Each row is where one point has got to under a steady rotation. How many ticks took it there?
The counts run from 0 to 453.
22.7 -25.6 -8.8 3.4 2.9 -11.1 -8.2 26.6 1.3 21.4 16.0 -18.9 -11.9 11.9
 4.6 -11.9 -5.8 5.9 -21.9 28.7 -29.7 16.2 -18.5 5.4 33.3 9.9 2.2 16.9
 26.6 0.1 8.8 28.5 1.3 -20.4 8.0 -0.9 18.3 -14.0 1.7 -12.3 -13.2 35.7
 -0.4 -21.2 16.3 -13.3 -9.9 9.6 0.2 -1.3 1.8 -3.3 -38.0 41.6 -15.3 -3.0
 -20.8 -8.3 7.5 6.2 -22.6 0.1 -46.7 3.9 -17.1 -16.0 -9.3 12.3 -18.4 8.6
 14.1 18.3 -24.8 -28.9 | 344
8.6 -14.2 -16.6 -19.6 4.2 16.9 -13.8 20.9 -17.0 24.6 38.9 -14.1 -9.8 7.5
 -0.4 -12.2 -8.9 16.3 -4.9 24.9 -33.9 8.7 -20.9 6.8 25.4 3.2 7.7 12.4
 31.1 20.1 2.6 45.0 2.1 -1.0 -17.4 -4.6 20.9 -16.3 12.0 -17.9 -7.1 39.5
 15.6 -2.3 26.1 -5.3 -17.1 2.3 -21.1 7.9 -7.7 -7.2 -33.8 20.5 -17.1 13.9
 -15.9 -9.6 3.1 22.9 -23.3 5.6 -23.8 1.7 -20.8 -24.6 -13.3 8.6 -9.3 5.6
 6.0 17.8 -10.9 -17.6 | 324
6.3 -15.5 -3.2 6.1 -2.2 -22.6 -25.6 23.7 -3.2 28.1 15.6 -15.8 8.5 -6.8
 -2.2 -10.8 -4.9 -13.0 -16.5 19.3 2.7 -5.5 -8.1 23.5 31.9 13.9 -5.8 10.1
 25.9 -8.5 29.2 28.3 5.4 -18.3 -12.5 -11.7 14.6 -20.0 3.5 -7.8 -7.0 32.1
 -7.5 -14.9 3.7 -25.5 9.9 0.5 -0.5 3.8 18.9 -6.8 -63.8 40.5 -5.7 -17.0
 -15.8 -24.3 3.0 -3.7 -6.1 -4.6 -38.2 11.5 -17.0 10.4 -20.5 21.3 -10.3
 15.2 10.4 15.9 4.3 -17.8 | 140
4.6 -31.8 -15.7 2.2 -16.2 -20.6 -23.2 0.6 -2.3 7.2 -0.2 -33.9 -1.0 1.7
 17.7 -17.6 -0.3 -30.5 -19.8 7.6 -5.4 22.1 0.2 14.1 4.3 2.9 -6.1 12.4
 29.5 9.0 22.4 -2.1 14.6 -23.8 7.2 -1.8 19.0 -4.9 -5.7 -3.8 -19.0 14.5
 -1.1 -1.1 28.5 -1.5 4.0 4.4 15.2 17.2 -7.3 20.0 -48.8 34.2 20.2 -15.0
 -11.4 -15.2 21.8 -0.3 -10.5 3.8 -39.3 7.9 -24.5 -25.1 -14.9 1.7 -9.4
 3.9 38.6 16.9 0.4 -25.3 | 194
-13.5 -13.1 -13.1 -15.9 10.8 7.8 -20.6 0.8 4.5 7.1 18.2 -21.7 16.4 -2.3
 -6.1 -15.9 16.5 -18.6 -22.7 12.1 -0.2 12.9 -19.8 -14.8 24.7 17.3 6.4
 19.0 32.5 9.9 0.1 21.4 6.4 -8.4 13.3 -2.5 5.4 -9.4 9.9 -13.0 -3.9 26.6
 9.8 28.6 17.1 6.0 -3.5 12.3 -24.4 20.6 1.9 0.4 -54.3 14.5 9.5 10.4
 -14.6 -27.9 -0.5 16.3 -30.2 1.8 -15.3 -2.8 -55.8 -12.5 -18.9 16.1 -29.1
 -0.4 29.7 36.4 -5.7 -18.3 | 2
7.8 -37.5 -13.3 -9.9 -21.4 10.6 -35.0 4.5 -1.6 14.5 4.8 -7.4 -21.0 8.5
 11.3 -13.1 -22.0 5.0 -32.2 17.1 -6.5 15.0 -8.3 -9.0 1.9 2.3 -9.7 17.0
 44.4 32.7 16.5 17.5 14.7 -10.4 -11.1 -12.2 16.5 -26.2 0.3 -4.4 1.5 18.1
 16.1 3.3 27.1 7.4 -4.0 -4.1 -2.1 18.0 -3.8 -0.1 -53.9 19.5 -3.1 -12.3
 -10.8 -16.9 29.6 6.0 -26.0 5.3 -22.3 -13.2 -20.6 -28.1 -17.2 22.1 -10.0
 -9.0 20.5 -0.8 -0.5 -18.9 | 444
15.3 -18.6 -28.9 2.9 5.2 25.0 -28.7 12.5 -13.1 27.0 40.8 -4.2 0.8 2.5
 -10.3 -5.8 -2.8 -5.6 -22.5 20.7 -2.3 1.0 -30.6 -12.5 21.3 -0.3 -13.4
 26.1 42.8 29.1 1.9 20.7 4.7 -0.1 -3.6 -14.2 14.3 -8.8 3.1 -13.1 22.1
 24.8 11.4 29.8 2.9 4.7 -2.3 8.4 -27.7 5.2 0.6 4.0 -41.6 -0.8 -14.5 11.7
 -2.3 -18.5 4.2 21.8 -24.0 10.8 -8.4 -0.9 -36.4 -10.1 -9.0 28.1 -21.7
 -4.5 4.9 19.2 -2.4 -22.6 | 268
11.7 -26.2 -13.3 -10.9 -3.3 -1.7 12.4 19.9 15.5 26.9 17.2 -29.2 17.4
 -5.9 23.5 -22.9 5.0 -24.5 -32.4 -12.7 -13.9 4.1 -10.5 -5.5 32.7 4.1 4.9
 16.0 10.0 22.7 3.0 46.3 15.1 -15.1 -10.7 -21.1 24.1 -4.1 -3.1 -22.0 6.7
 19.8 20.0 -9.1 28.1 2.3 5.6 1.4 -6.8 15.0 0.0 -5.0 -37.0 18.8 0.6 -9.3
 -27.0 -11.9 15.5 8.6 -16.7 6.7 -12.9 12.3 -26.3 -8.0 -25.1 9.4 -2.1
 19.8 17.7 32.7 17.3 -2.8 | 367
9.7 -29.7 -9.2 -29.8 -16.7 9.3 -19.1 16.9 -19.1 34.8 31.4 -23.6 -6.7
 -7.8 22.8 -14.2 -12.3 -11.5 -15.6 -3.9 -18.8 8.1 -4.9 19.5 -0.2 -0.9
 8.1 6.0 27.3 35.3 14.7 28.3 25.9 -4.3 -20.6 -11.0 29.0 -25.4 -0.7 -20.0
 -4.1 24.7 15.8 -18.5 43.7 0.0 -10.4 -11.0 -2.6 17.0 -11.3 8.4 -32.9
 17.3 1.2 -14.7 -21.4 -17.5 21.0 7.0 -9.6 3.9 -22.0 -3.6 -7.9 -22.8
 -27.0 9.7 -6.4 13.0 24.2 14.0 18.0 -13.3 | 391
30.3 -17.1 -23.7 2.3 -6.5 0.0 -4.2 29.0 -2.5 27.9 30.0 -16.1 -2.2 -4.0
 8.9 -12.2 -15.3 -2.5 -15.2 12.0 -17.5 3.4 -24.0 3.9 44.8 -0.7 -8.9 17.3
 19.8 17.8 17.0 46.8 -0.4 -5.1 -28.0 -28.9 22.7 -9.5 -3.9 -14.8 6.3 23.2
 27.8 7.7 15.9 -7.8 4.8 -3.0 -14.3 1.2 1.5 -15.3 -43.1 25.1 -10.5 -1.7
 -11.7 -12.4 2.6 24.6 -23.1 -3.6 -22.4 21.6 -11.3 -8.3 -16.8 8.7 12.3
 8.4 4.0 5.7 14.2 -15.9 | 365
23.9 -25.0 -3.8 12.4 -9.7 -19.0 -21.5 27.5 8.1 26.9 6.5 -22.9 15.0 -8.4
 11.0 -9.0 -1.1 -17.5 -23.3 18.3 -4.1 -1.3 -12.2 9.2 41.0 7.9 -9.5 24.2
 15.9 -2.9 28.9 23.1 7.4 -19.6 -0.7 -25.2 13.7 -9.6 -7.2 -8.2 -1.8 23.5
 4.2 3.0 -0.4 -18.6 22.0 6.5 4.0 11.4 10.7 -10.9 -64.7 41.1 -7.3 -19.4
 -10.3 -34.9 4.8 3.7 -11.4 -4.1 -31.8 22.8 -17.3 7.0 -12.1 14.1 -8.2 3.1
 13.4 18.7 4.8 -20.6 | 397
-7.0 -21.0 -19.2 -28.1 7.1 20.9 -26.2 4.5 -12.0 12.0 31.6 -24.9 11.7 1.9
 4.8 -16.1 12.3 -13.9 -10.2 3.1 -12.6 20.9 -18.1 -2.7 14.6 15.4 14.4 7.1
 28.7 24.5 -4.2 21.9 7.1 1.4 10.4 2.5 19.7 -7.3 12.7 -21.9 1.0 30.1 12.6
 17.9 28.5 8.8 -18.7 3.0 -18.7 17.5 -14.3 5.6 -35.7 8.0 7.8 16.9 -12.1
 -26.5 6.2 20.9 -16.0 7.8 -12.6 -9.2 -42.1 -25.2 -22.9 6.9 -33.3 5.7
 27.4 38.9 5.4 -12.8 | 271
2.3 -21.2 -1.6 -12.8 -7.4 -20.6 -5.7 6.1 6.3 13.0 0.8 -21.1 -6.1 -2.8
 12.1 -19.1 1.1 -13.1 -29.3 22.3 -13.8 7.2 -8.7 0.2 10.5 12.6 -4.0 12.8
 37.1 -4.9 16.0 29.8 10.6 -24.3 0.2 0.1 6.2 -25.4 2.6 0.6 -19.2 27.6 2.3
 -5.4 27.9 -4.0 5.4 9.7 -4.6 16.3 6.0 -3.9 -59.0 38.1 6.4 -23.0 -21.8
 -24.3 8.2 -0.9 -24.0 -4.3 -35.0 -9.8 -29.3 -13.6 -19.9 23.0 -10.2 -2.9
 33.9 14.5 -4.8 -21.0 | 424
0.8 -25.1 -17.6 -11.0 -1.8 12.9 -25.9 6.1 -4.4 4.9 11.8 -32.3 14.4 -0.5
 13.0 -14.4 3.2 -20.8 -18.7 5.7 -3.0 24.6 -12.5 -13.0 18.3 5.8 3.8 21.0
 19.2 30.5 9.4 10.6 5.8 -16.1 13.9 -17.8 22.6 2.8 -1.0 -8.7 1.8 17.2
 20.8 27.1 24.5 15.9 -2.2 9.6 -7.5 27.1 -12.7 7.9 -54.0 14.3 5.7 8.5
 -2.7 -39.7 2.5 24.5 -23.6 4.0 -8.1 9.0 -38.3 -31.1 -11.1 4.6 -25.1
 -10.7 29.3 32.4 3.3 -20.4 | 231
22.5 -23.8 -28.7 8.3 9.5 -13.6 -3.3 16.8 -1.1 9.1 30.4 -31.1 4.7 9.4 6.4
 -22.3 6.1 -31.4 -7.2 -1.6 -25.2 14.3 -12.8 15.5 40.0 1.2 1.8 11.1 20.5
 13.3 -1.4 25.0 2.0 -9.6 -10.6 -7.4 26.2 16.3 3.3 -23.9 -5.6 27.8 7.2
 0.0 17.4 -7.1 -12.8 10.9 -10.2 6.4 2.3 13.3 -35.5 33.5 18.7 14.4 -23.9
 14.2 16.3 19.6 -15.0 2.5 -30.2 25.6 -31.0 -24.1 -14.4 -6.8 1.0 22.1
 10.8 28.7 1.3 -16.7 | 314
12.3 -9.4 0.7 -1.9 3.0 -13.6 -12.4 20.1 -8.4 30.3 27.6 -29.9 23.1 -25.4
 7.3 -9.5 10.7 -31.8 -11.2 16.7 0.8 -8.1 -12.8 21.8 26.7 5.9 -9.5 11.6
 17.4 -0.9 26.7 23.7 4.8 -20.7 -7.5 -21.5 14.8 -17.7 -1.0 -7.9 -10.9
 28.9 7.0 3.8 20.6 -11.4 20.8 0.1 -5.1 15.4 0.8 -1.9 -48.4 25.4 -4.5
 -16.9 -16.0 -47.2 -13.3 9.7 -9.7 -3.8 -28.4 15.8 -25.8 7.4 -27.6 18.2
 -7.4 3.0 25.1 19.2 11.0 -19.9 | 152
20.7 -29.8 -19.9 15.0 -14.1 5.7 -53.3 10.3 -25.5 18.6 22.6 -14.8 0.7
 -3.3 -1.9 -4.1 -15.4 -7.5 -13.7 26.4 4.3 12.9 -12.8 11.2 8.1 -7.2 -15.5
 18.2 33.3 26.0 28.6 -8.0 0.0 -12.1 0.7 -18.3 26.1 -11.1 -8.4 -2.2 9.6
 25.2 5.8 21.0 1.2 -5.0 5.1 1.1 2.9 4.4 -9.4 7.0 -53.6 17.4 -9.8 -7.4
 7.9 -29.4 2.6 13.3 -9.8 4.2 -30.1 0.9 -11.8 -21.5 -3.8 19.7 -23.1 -11.7
 17.8 8.9 -5.3 -35.6 | 212
1.8 -19.7 -1.8 3.3 -3.8 -16.1 -20.0 15.3 0.4 21.7 3.8 -10.3 -4.1 -6.7
 3.1 -9.1 -4.7 -5.8 -19.0 32.2 -1.4 1.8 -16.0 13.1 19.1 13.8 -10.0 18.3
 41.8 -7.5 28.3 18.4 5.5 -24.8 -5.2 -3.0 6.8 -23.5 3.7 -0.1 -13.5 30.0
 -3.3 -1.8 15.7 -17.4 15.3 1.7 -4.1 8.5 12.3 -5.7 -68.8 37.5 0.9 -22.6
 -11.9 -30.1 -0.8 2.8 -19.3 -1.8 -38.8 -1.4 -19.7 -0.1 -14.2 24.5 -10.4
 -4.7 18.7 4.7 -9.3 -27.0 | 425
23.5 -10.4 -20.1 -4.3 7.7 14.5 -14.1 25.3 -13.2 38.6 47.7 -10.6 6.2 -4.9
 -10.1 -7.3 -7.8 -4.8 -7.5 7.4 -13.0 -7.5 -22.7 10.8 37.4 1.2 -5.8 13.8
 28.9 20.7 6.4 43.5 2.5 -3.7 -31.7 -16.1 25.8 -12.0 5.2 -24.9 16.6 30.7
 15.4 4.3 6.4 -12.3 0.1 -5.3 -24.7 -4.2 5.8 -13.7 -38.1 9.2 -18.4 5.2
 -16.6 -14.7 0.5 14.8 -14.1 7.1 -11.5 7.2 -21.1 7.6 -20.9 22.0 -6.0 10.2
 -0.2 10.4 13.3 -15.1 | 337
18.3 -14.7 -3.9 16.9 -10.6 -25.0 -10.6 15.9 -0.7 33.9 16.9 -14.2 6.7
 -19.8 -2.0 -10.6 1.9 -29.0 -22.6 25.5 6.3 -1.9 -23.7 11.2 18.1 5.2
 -27.0 20.6 36.8 -3.7 22.0 18.9 6.8 -23.6 -7.3 -11.2 3.7 -14.5 -2.5 0.5
 -5.3 29.1 -1.4 7.0 9.5 -11.6 24.1 6.6 -9.0 7.0 7.7 -4.4 -54.5 28.4 -2.0
 -30.7 -11.6 -21.4 -2.6 3.0 -20.8 2.3 -36.0 0.6 -27.4 9.5 -17.1 31.8
 -5.7 0.5 20.3 6.9 0.0 -17.8 | 168
19.0 -37.7 -34.8 -3.3 -3.0 16.9 -25.4 9.2 -8.5 11.5 31.5 -7.1 -16.0 19.3
 3.7 -15.9 -16.0 11.6 -22.1 11.4 -28.4 21.3 -20.2 -14.5 17.6 -0.4 1.5
 21.2 35.7 38.1 -9.3 24.6 7.8 -3.6 -6.7 -5.0 22.2 -9.3 -1.6 -22.1 7.7
 26.1 13.8 2.6 15.7 9.5 -31.4 5.5 -7.0 0.7 -9.6 1.3 -34.1 16.4 -2.7 12.7
 -16.7 10.3 29.1 13.2 -23.0 10.2 -21.7 -1.1 -21.2 -33.4 0.8 10.5 -15.1
 9.2 8.9 17.1 -11.8 -18.7 | 295
5.9 -26.5 -17.6 10.5 -1.0 -16.8 -40.9 5.3 -5.7 18.0 10.6 -11.7 3.0 -0.1
 -5.8 -13.3 -8.3 -21.6 -17.2 8.6 19.3 8.9 -3.4 17.4 16.2 8.7 -15.1 12.9
 41.0 2.1 19.4 -8.6 10.4 -15.8 -7.3 -0.1 17.1 -7.5 -4.0 -2.1 -2.6 16.5
 -8.1 8.4 -8.3 -17.6 8.0 -2.1 -1.5 7.3 12.0 14.0 -69.7 30.2 21.1 -8.7
 -12.1 -6.8 21.0 -9.6 -3.8 5.8 -30.7 -1.0 -33.1 -1.5 -12.1 20.1 -20.2
 3.1 20.9 10.2 4.4 -29.7 | 209
11.1 -31.0 -20.0 -8.8 -25.3 1.8 -17.6 -1.4 -15.2 24.0 24.8 -11.3 -9.6
 -10.9 15.1 -13.3 -10.0 -21.0 -27.7 4.1 -6.4 9.4 -16.7 0.4 -12.4 -9.0
 -19.7 19.8 49.0 30.9 5.5 18.5 16.0 -9.8 -20.8 -8.3 14.0 -25.3 1.8 -1.8
 0.0 14.2 10.9 6.0 37.4 16.1 0.4 -5.0 -5.6 15.7 -11.9 13.6 -35.2 2.9
 14.3 -22.6 -19.8 -5.1 18.5 8.6 -21.2 11.4 -22.5 -20.9 -24.1 -27.4 -21.8
 28.7 -5.2 -4.5 32.3 0.2 6.1 -18.2 | 186
11.1 -29.7 3.1 -0.7 -11.3 -20.5 -14.2 15.2 -12.6 30.8 10.3 -21.2 -7.4
 -12.4 9.3 -8.0 -0.9 -13.2 -24.0 34.2 -16.6 5.5 -13.4 14.9 -2.0 3.4 -6.6
 18.8 40.8 -2.1 21.1 20.2 5.1 -23.6 5.7 -2.5 10.0 -29.9 4.5 -4.1 -19.3
 31.8 -4.3 -14.5 29.6 -9.1 5.9 0.8 -0.9 9.3 -9.9 2.9 -41.1 33.2 -12.1
 -25.9 -20.2 -31.8 -2.5 3.6 -14.1 3.8 -46.5 -7.1 -12.6 -13.5 -14.8 21.8
 -21.2 -3.0 30.8 13.1 -12.5 -33.1 | 155
15.2 -14.2 -14.3 -13.1 -3.8 7.8 -12.3 26.9 -9.7 26.3 26.5 -12.0 -11.6
 7.1 8.3 -12.0 -14.2 17.3 -9.9 21.0 -33.5 5.8 -19.4 5.7 26.5 2.8 2.7
 13.3 25.5 15.4 15.9 48.7 4.5 -5.0 -18.2 -14.8 24.2 -22.1 11.3 -13.9 1.9
 40.9 22.8 -7.4 33.8 -6.3 -12.5 0.9 -18.1 9.6 -2.4 -15.3 -40.4 19.8
 -20.1 -1.2 -14.9 -20.9 5.9 18.4 -21.2 -2.1 -18.9 6.4 -6.0 -15.3 -19.7
 12.0 -4.7 1.6 10.1 5.5 -0.7 -22.2 | 107
15.6 -28.5 -33.9 -1.0 5.3 21.5 -52.1 11.7 -28.4 21.5 50.2 -9.1 9.2 6.8
 -13.4 -6.8 -11.4 -4.5 2.0 4.2 -3.1 13.6 -12.4 22.8 14.7 -1.2 -3.3 6.0
 34.2 31.5 8.3 4.3 9.1 2.9 -17.7 -6.4 32.1 -0.1 2.7 -19.7 18.1 29.0 4.4
 9.9 5.5 -9.2 -14.2 -7.2 -9.4 2.7 -5.9 16.6 -45.6 12.7 2.8 17.1 -3.2
 -3.1 11.5 13.2 0.0 8.5 -13.8 4.7 -24.0 -19.6 -8.3 7.5 -27.9 16.0 8.5
 12.7 9.6 -22.3 | 24
5.0 -12.0 -6.7 -7.5 18.2 -1.9 -13.8 26.9 1.0 28.5 24.3 -16.8 9.6 -3.3
 -9.7 -13.0 15.4 -8.2 -18.6 21.3 -12.3 0.5 -16.3 2.8 47.0 16.7 10.3 15.2
 26.7 -6.0 5.3 37.8 2.7 -13.7 3.4 1.3 11.7 -7.1 12.4 -14.0 -4.8 41.4 1.8
 -5.9 3.8 -18.6 -0.3 6.7 -16.7 8.0 4.8 -14.1 -43.8 29.5 -9.5 1.9 -21.0
 -22.3 -5.0 7.1 -19.4 -0.8 -25.1 7.5 -35.0 5.9 -13.2 18.0 -29.5 13.7
 14.8 36.6 -5.6 -18.6 | 71
15.7 -29.3 -18.6 -2.9 -8.8 7.0 -27.2 30.5 -11.7 30.8 31.0 -17.5 7.1 2.5
 11.6 -15.7 -14.9 -10.0 -7.0 -7.7 -3.5 1.9 -5.0 21.8 30.6 2.1 1.5 8.4
 12.4 31.4 19.2 27.3 17.1 -4.1 -31.9 -25.0 39.5 -11.8 -2.2 -21.0 10.3
 22.1 13.8 -10.4 20.2 -10.0 2.0 -15.5 -2.6 12.4 2.3 -3.0 -51.9 22.4 -3.7
 -12.0 -11.6 -14.1 20.0 9.2 0.0 1.0 -13.3 14.6 -6.8 -3.8 -19.8 9.0 -3.5
 18.5 12.3 9.1 28.1 -13.7 | 378
